In the rows, zero is written as 128.
One turn sends every row of this set to another row. A few are shown first. Where does it send the rows asked after them?
nizup: [133 126 109 142 145 135 121 138 150 139 142 129 104 124 108 162 105 114
 151 133 125 117 123 124 131 127 118 116 114 110 109 116 131 138  82 104
 133 137  95 138 134 107 111 167 103]
mab: [137 112 122 141 154 134 129 119 144 111 156 142 136 127 122 170 118 115
 141 140 132 137 125 127 128 123 127  77  99 121 122 128 121 110  85  95
 105 135 114 160 116 106 115 179 105]
rokul: [135 145 118 146 149 126 122 151 127 109 143 138 130 105 104 120 125 126
 135 141 126 132 120 132 115 144 140  93 133 139 148 153 114 107  90 125
  84 129 130 158 135 132 112 161  98]
dusap: [123 148 124 132 147 127 120 147 121 165 120 139 133 161 154 169 127 137
 139 146 124 124 129 100 126 157 140 118 146 137 141 131 120  73  89 117
 122 128 117 141 137 125 109 125  97]
gised: [129 135 122 129 182 138 110 134 120 150 139 132 131 173 115 138 127 119
 139 137 120 124 135  65  99 134 142 117 116 122 149 114 125  87  87  90
 122 130  88 148 133 126 121 137 113]
toba: [129 126 120 101 147 160 145 139 130 126 116 138 132 124 133 125 119 120
 136 133 124 132 137 118 109 148 147 117 133 107 132 140 106 112 102  79
 151 143 118 160 141 122 130 172 122]
Suz: [122 151 149 143 155 168 101 166 155 139 146 132 127 128 127 134 142 130
 151 121 119 135 116 147 119 149 122 104 116 118 131 118 110 113  96  97
 123 137 123 143 143 132 120 156 123]
keme: [112 136 120 117 138 130 128 139 138 142 120 131 110 130 130 134 139 110
 131 136 142 119 138 104 110 143 135  96  99 131 130 117 118  91  74 100
 139 129  96 164 116 143 105 105 104]
guri: [127 146 114 121 171 126  87 148 117 137 137 149 133 114 115 142 113 154
 136 148 127 136 132 102 127 144 146 119 154 121 125 140 126 126  90 101
 100 144 111 167 159 107 108 161 106]
Nal: [119 127 112 130 170 163 105 108 135 122 135 141 126 124 145 142 131 133
 140 115 110 155 105 118 122 118 150 117 132 137 137 116 114 104 112  86
 109 124 108 159 145 117 117 154  91]
Kire: [128 155 114 124 163 140 115 137 143 119 154 129 130 136 118 158 125 144
 136 127 130 118 150 111 106 174 135 107 106 138 139 112 133  67 109 110
 115 107 101 157 117 117 121 132 115]
lepu: [137 133 122 111 135 137 136 128 123 157 141 151 114 152 121 141 128 134
 123 133 132 107 133 108 131 149 110 121 142 144 155  92 141  82  95 105
 123 134 115 154 128 140 113 140 101]
fut: [126 128  95 128 160 124 128 161 127 152 143 159 121 120 120 109 115  99
 119 145 124 137 146 133 120 131 126 102 133 123 130 116 125 122  89  97
 104 156 126 155 149 110 112 154 104]
regi: [130 135 122 141 162 128 116 131 126 133 140 135 123 122 115 185 116 114
 130 143 122 125 129 113 109 141 142 104 118 128 121 148 103 117  85  94
 140 121  99 150 147 114  97 198 113]
mesi: [138 147 119 113 124 140 129 147 103 134 166 130 135 156 135 142 143 133
 124 141 125 131 120 100 127 146 133  95 131 138 164 125 120  81  80 106
 116 122 111 138 114 118 118 132 123]

Kire -> keme
guri -> rokul
regi -> mab
Now find these:
lepu -> dusap
Nal -> Suz

One turn sends every row of this set to another row. A few are shown first. Where does it send the rows asked after them?
kul: [151 122 158 143 128 153 141 138 110 136 148 129 131 131 100 142 149]
nemeb: [131 119 133 114 108 111 127 123 103 123 119 139 132 160 119 114 119]
tupaz: [160 123 153 147 124 151 144 135 122 142 143 133 126 123 102 136 133]
goson: [140 132 142 130 148 145 163 116  93 121 129 125 142 129 116 137 136]
zovu: [150 157 146 128 105 128 118 132  99 128 122 145 144 127 123 138 148]
ger: [137 150 130 147 113 113 136 128 154 126 142 139 126 119 113 124 136]
Pomo: [120 114 149 154 114 126 135 121 133 107 132 109 131 124 134 119 114]
Ret: [120 128 135 123 123 107 134 133 119 106 142 146 130 161 118 115 118]
Nif: [131 135 119 130 127 118 109 115 115 133 120 152 147 145 112 157 139]
pabu: [132 137 109 128 123 116 133 148 134 125 138 139 126 122 121 140 111]
bevor: [151 114 150 146 123 150 145 127 122 144 143 122 124 128  95 137 145]
val: [118 113 148 154 112 127 135 123 132 106 133 107 131 125 134 119 116]
rofil: [147 131 138 138 148 140 169 115 114 124 129 131 137 120 116 131 117]
zure: [146 139 130 140 120 130 100 120 123 109 134 131 109 125 142 149 126]
guko: [142 130 142 141 153 139 159 100 110 124 127 136 147 133 109 139 134]
Gato: [136 131 128 146 125 125  99 104 134 112 135 127 108 132 132 150 140]
Pote: [123 118 161 150 117 133 116 109 104 107 121 123 152 140 134 135 133]
tipum: [137 121 133 134 147 138 170 108 113 128 130 116 134 127 108 130 135]
Redor: [131 124 126 135 121 127 103 110 120 114 134 110 103 133 131 148 151]
demap: [116 123 133 121 123 106 134 129 120 108 141 140 128 164 114 115 124]
Rukuz: [135 142 139 134 108 120 116 106 113 136 121 134 142 140 107 139 170]
Fasir: [153 123 158 152 131 151 138 126 123 137 147 138 133 134  96 143 144]
fen: [124 121 163 149 116 134 117 112 102 106 122 123 152 139 136 136 132]
dinu: [129 135 121 113 120 125 116 138  91 128 124 135 143 140 119 155 144]
tebug: [133 120 133 119 110 109 125 117 110 125 118 144 133 162 117 115 117]
basi: [115 122 103 125 124 110 134 133 137 130 138 120 121 131 107 139 137]
Melid: [128 141 129 129 107 118 144 142 131 123 145 112 118 120 115 121 152]
gonos: [137 134 130 129 118 133 105 129 112 105 138 115 103 126 142 147 139]

bevor -> kul
nemeb -> Ret
Rukuz -> Melid
Now find these:
guko -> tipum
Redor -> gonos
Nif -> basi

One turn sends every row of this set to another row. A few are shown first. Where does it send the rows asked after them?
nafan: [134 131 124 105 125 125 171 148 107  99 126 107 124]
gigal: [124 116 137 107 117 120 123 136 117 110  97 142 132]
lufom: [134 132 146 118 106 146 120 119  94 115 123 102 147]
Vom: [130 116 140 107 121 122 123 130 118 105  98 144 139]
neboz: [147 128 132  90 137 136 156 123 105  96 129 105 123]
divek: [152 118 129 139 117 113 118 117 131 120 121  94 132]
bivam: [125 119 134 108 117 120 125 132 115 111  97 145 129]
zalod: [151 135 117 148 112 112 138 116 122 127 117 108 136]
duf: [139 138 138 140 106 121 145 150 101 127 132 131 148]
zuba: [153 124 127 139 117 122 123 110 127 118 115  95 142]
pumi: [130 110 125 117 110 126 157 163 116 125 133  98 137]
zanu: [148 113 138 101 142 119 156 147 121  95 137 110 126]
nare: [163 105 140 103 134 136 142 135 123 119 141 109 153]
sasem: [154 133 121 143 114 121 133 108 121 120 114 103 145]
gena: [147  99 137 113 124 126 147 159 127 117 141 101 149]
dop: [165 120 130  96 129 145 146 114 112 126 137 112 144]
tuz: [150 127 118 145 113 105 133 123 126 130 121 109 126]
bita: [150 118 124 140 115 105 124 125 130 125 123 100 124]
figug: [131 118 138 107 121 123 126 127 117 107  96 147 138]
Fakob: [139 135 125  96 128 134 167 131  99 101 123 106 124]
venef: [148 132 118  98 113 146 156 119 101 135 129 110 131]
Serok: [147 123 145 132 115 109 131 153 109 132 143 135 131]
matim: [138 119 132 107 131 118 166 157 113  96 132 111 125]
kig: [152 117 138  92 142 129 153 132 115  94 135 109 126]
kup: [144 117 153 110 115 135 107 119 103 120 136 105 128]
Gema: [125 113 140 107 120 121 121 134 120 108  95 141 136]
domid: [129 120 137 108 118 121 125 129 115 111  95 148 133]
Tozu: [150 113 152 117 119 117 114 137 111 129 147 121 122]
zuf: [134 142 139 134 103 139 139 133  92 120 120 115 155]
guvu: [132 125 114 107 104 134 161 143 101 134 128 103 127]

zalod -> sasem
gigal -> bivam
Now find these:
Serok -> duf
Fakob -> neboz
pumi -> guvu

One turn sends every row of this set to another row. A few are shown first. Where does it send the rows asked after them?
Det: [135 117 150 146 120 124  98  90 129 130 132 144 110 110 128 154 135]
vavo: [132 126  99 157 125 139 111 103 122 123 123 129 141 105 112 141 151]
Nini: [141 122 106 144 114 127  95 100 128 137 111 138 115 128 120 133 160]
loz: [121 144 122 133 134 142 110 118 120 126 135 113 162 121 125 127 133]
kelov: [130 129  96 150 118 118 117 117 128 131 138 137 132  99 119 149 159]
zum: [141 139 121 150 139 109 111 139  94 133 129 124 101 132 148 131 143]
Vudaz: [123 121 154 146 111 130 115  97 140 128 132 137  96 124 123 150 136]
Baza: [124 143 101 161 140 123 114 126 105 110 122 135  94 119 124 131 144]
leb: [128 146 125 127 128 143 128 126 115 151 121 123 115 130 118 119 106]
rasir: [124 135 116 123 121 130 128 128 115 134 131 127 113 154 121 114 109]
pame: [133 142 124 146 139 139 126 133 115 130 124 109 156 131 118 132 124]
zafa: [143 131 105 153 121 127 122 109 104 143 120 129 133 123  98 136 160]
Meviv: [151 120 116 128 125 141 129 103 109 158 117 124 117 136 123 127 121]
Mot: [130 124 153 132 115 149 123  90 132 131 145 130 114 120 120 150 125]
nura: [135 130 113 145 121 127 123 111  94 136 116 126 115 151 104 115 136]
Tis: [116 145 114 151 142 112 120 130 111 131 122 137  87 116 132 131 132]
vapu: [141 117 150 120 136 128 126 134 119 124 138 140  95 124 146 156 136]
zuv: [136 143 105 150 130 127 117 131  84 125 131 127 111 129 113 126 160]
peli: [137 117 149 122 120 137 100 127 124 111 143 133 131 126 147 151 148]
fomes: [127 116 152 121 138 138 101 140 128 119 144 125 132 120 138 148 145]
nobe: [121 126 157 135 131 136 127 142 121 125 151 121 104 120 140 150 136]
siben: [138 108 146 137 117 118 109  98 126 122 131 146 105 122 143 156 140]
pas: [138 130 157 122 126 139 111  97 130 135 130 140 109 133 120 145 115]
Muz: [129 149 101 144 120 118 118 122 104 122 141 146  87 119 125 131 133]
kitez: [111 124 102 152 129 121 102 100 128 124 122 133 127 104 125 134 155]
Fidul: [136 132 117 145 140 120 129 132  97 135 124 113 142 145 110 129 150]
Fabo: [128 135 123 137 128 116 125 120 130 133 134 117 162 137 120 138 132]
manov: [116 125 149 129 136 138 114 128 130 105 156 123 115 121 137 150 154]
pozol: [130 136 117 147 128 137 128 127 114 138 109 127 103 143 114 117 110]
mibe: [150 131 155 114 116 143 116 110 129 131 133 142 117 131 129 153 126]
fiba: [146 147 116 124 151 132 111 125 109 120 136 116 146 134 130 141 155]
mefa: [128 116 145 124 146 132 112 140 114 121 145 135  93 114 141 146 138]

nobe -> Vudaz
zum -> Nini
Now find these:
zuv -> zafa
loz -> leb
pozol -> Baza
rasir -> Muz
vapu -> siben
fomes -> pas

One turn sends every row of this set to another row. A few are shown first. Where does it send the rows asked after them?
kiveb: [172 131 108 106 152 159 117 120 117  93 147 115 116 111 120 143  93 171
 109 125 144 148]
rezop: [133 111 112 140 156 145 100 144 119  87 115 132 126 116 146 114  96 142
 125 112 172 146]
malo: [136 102 122 140 147 139  98 154 121  88 112 131 122 120 145 119  95 139
 126 114 169 140]
Tosen: [162 123 120 105 137 147 114 119 115 103 145 122 114 123 124 148  92 178
 115 124 135 154]
keror: [169 140 103  87 139 151 127 147 138  91 135 139 126 122 157 142 125 130
 104 136 148 132]
gopo: [156 129 116  99 147 162 124 100 108 100 144 119 116 108 131 135  87 169
 120 133 143 146]
faz: [132 115 122 139 149 151 106 140 124  87 115 128 125 115 146 108  95 134
 134 116 169 146]
ziku: [145 145 136 114 148 130 104 155 101 100 108 131 134 104 124 145 131 150
 120 124 161 162]
vufe: [158 109 102 112 170 156 123 117 114  94 128 138 136 122 150 131 112 141
  83 158 161 171]
viz: [155 119 124 111 137 164 129 113 122 103 118 130 135 128 144 122  97 127
 106 167 147 182]
fale: [170 124 122 101 130 159 127 117 115  97 136 107 112 110 119 137  87 160
 120 135 135 135]
tud: [135 146 145 104 148 140 120 133  96 101 101 128 136  96 132 133 118 138
 131 131 161 153]
Nuzu: [148 144 117  85 124 144 124 132 139 107 138 151 127 134 167 141 115 139
 114 132 142 154]
masis: [140 128 144 103 149 132 119 147  91  95 100 120 134  93 132 145 128 138
 123 135 160 136]
riv: [177 115 117 118 140 150 115 141 128 102 117 129 131 137 132 138 110 133
  88 154 147 179]
zoz: [137 147 130 108 168 139 115 137  94  95 108 131 139  93 133 140 129 145
 121 128 169 152]
forov: [172  99 115 107 146 157 134 133 116  93 115 119 129 117 142 138 109 123
  87 167 151 147]
Nagib: [131 102 120 134 150 148 109 145 118  86 110 123 124 110 149 111  94 131
 130 119 168 133]
nize: [129 101 124 133 147 141 107 148 120  92 113 126 120 119 150 117  94 136
 128 115 163 136]
rup: [159 108 116 102 142 149 121 117 105 100 146 115 112 111 127 150  91 175
 107 130 138 133]
Foret: [130 129 143 109 151 122 114 143  90 106 103 130 135 103 135 152 125 152
 117 129 160 151]
nosir: [138 137 112  82 140 150 133 123 127 100 142 147 127 126 177 138 119 140
 108 139 147 136]
mir: [153 127 103  84 146 143 130 138 130  94 141 142 128 123 168 147 126 139
  97 134 151 127]
zepa: [162 140 119  88 117 146 128 146 141  99 130 138 122 131 159 140 119 125
 113 139 139 140]
vebin: [143  92 122 109 143 143 122 115 109 111 122 138 132 135 156 137 104 142
  87 159 147 168]

rup -> gopo
rezop -> nize
Now find these:
Nuzu -> zepa
forov -> vufe
zoz -> Foret

One turn sends every row of this set to another row. A few are shown first. Where does it send the rows asked after them?
nem: [110 140 119 151 139 137 122 100 141 154 104 111 127 117 156  96 118 162
 126 118]
geze: [ 99 148  93 158 119 101 126  96 147 150 132 109 132 151 177 140 123 144
 109 101]
vasi: [103 152 102 149 115  90 123 138 154 149 137 122 140 138 134 134 115 137
 103  89]
mugev: [100 127 101 158 147  91 136 105 154 143 106 118 149 133 153 138 133 140
 108 110]
zaruv: [ 94 170 117 127 132 133 135 110 145 142 114 117 170 127 160 121 113 108
 106 112]
lezub: [ 92 160 121 146 131 107 122 115 154 173 131 132 127 109 132 142 113 121
 110  82]
Peda: [115 176 129 121 104 131 138 120 140 143 118 103 139 141 156 148 119 121
 125 114]
Soz: [102 158 101 149 130  97 124 129 149 166 121 124 145 128 131 154 127 109
 108  95]
gire: [ 93 133 124 153 127 133 140 111 130 145  99 103 133 116 159 109 108 151
 124 128]
sulu: [106 157  86 139 126 103 128 124 160 156 115 121 138 119 135 156 139 108
 107 100]
Lop: [126 168 120 143 118 113 111 128 149 144 130  91 113 102 130 121 113 137
 109 111]
gosoz: [124 155 101 125 119 148 134 109 150 155 102 110 140 112 151 142  98 117
 136  95]
gapun: [117 172 101 137 133 120 126 115 151 143 122  86 110 115 122 128 124 154
 111 116]
fotel: [ 99 132  92 154 134 118 125  86 132 149 116 123 147 145 168 145 130 140
 118 112]
gil: [127 154 108 121 121 149 138 109 143 158  99 119 135 112 153 134  97 118
 132  98]
nisug: [ 92 139 116 154 136 114 138 104 148 146  88 112 135 108 158 106 104 154
 117 121]
Tetom: [108 129  96 159 119 115 136  98 139 158 123 108 135 146 177 149 131 129
 107 102]
sevi: [ 93 155  95 149 119  97 137 127 153 155 133 126 133 111 136 147 121 112
  99  92]
rus: [ 97 146 116 142 127  90 126 115 149 162 122 134 148 116 138 145 131 108
  97 108]
lili: [120 167  99 133 148 137 124 106 150 143 114  87 161 118 165 145 102 122
 119 119]
pof: [107 138  85 158 139 125 133  89 135 154 126 113 134 144 167 140 120 140
 102 129]
nad: [118 168 110 138 119 115 113 147 163 142 119  99 130 105 135 115 103 131
 112 115]
vosu: [112 155 123 150 117 121 120 120 139 163 137 107 115 116 117 120  93 148
 119 110]
Pob: [123 164  96 124 147 132 126 105 146 149 116  89 154 123 172 145 106 122
 124 123]
Disab: [113 165 108 124 131 130 121 135 148 143 132  86 126 111 123 117 121 150
 111 117]
dom: [126 170 110 138 117 121 125 134 163 148 128  98 122 117 117 117 105 134
 108 115]
pagi: [108 150 118 153 122 145 116 104 138 148 120 109 128 125 164 103 103 157
 121 131]
gat: [108 148 113 136 135 107 123 127 159 172 134 122 140 108 138 148 125 113
 103  86]
zev: [114 171 128 125  97 133 139 111 146 147 112 105 148 137 154 150 121 125
 129 108]
Gaso: [114 132 107 158 146 128 131  82 138 153 112 101 120 119 132 119 119 152
 119 125]
logir: [ 90 140  91 158 138 112 142 102 144 162 120 119 140 142 171 147 135 147
 121 117]
risus: [ 98 174 122 134 125 138 134 108 146 139 111 113 175 131 159 124 117 117
 105 113]
kenu: [108 138 119 151 137 135 123 121 142 157 104 116 120 116 150 108  91 152
 136 125]
siv: [ 95 139 104 154 132 128 131  84 134 168 114 129 138 134 166 149 135 133
 120 121]
mibov: [112 136 124 148 129 136 126  99 147 142 110 110 131 114 152 109  99 160
 128 134]
fubuv: [123 162 105 126 109 111 111 134 153 141 127 100 117 129 123 120 127 137
 116 107]

lezub -> gapun
mugev -> vasi
Now find these:
lili -> risus
nad -> pagi
fubuv -> kenu
mibov -> fotel
Pob -> zaruv
gat -> Disab
sevi -> Lop

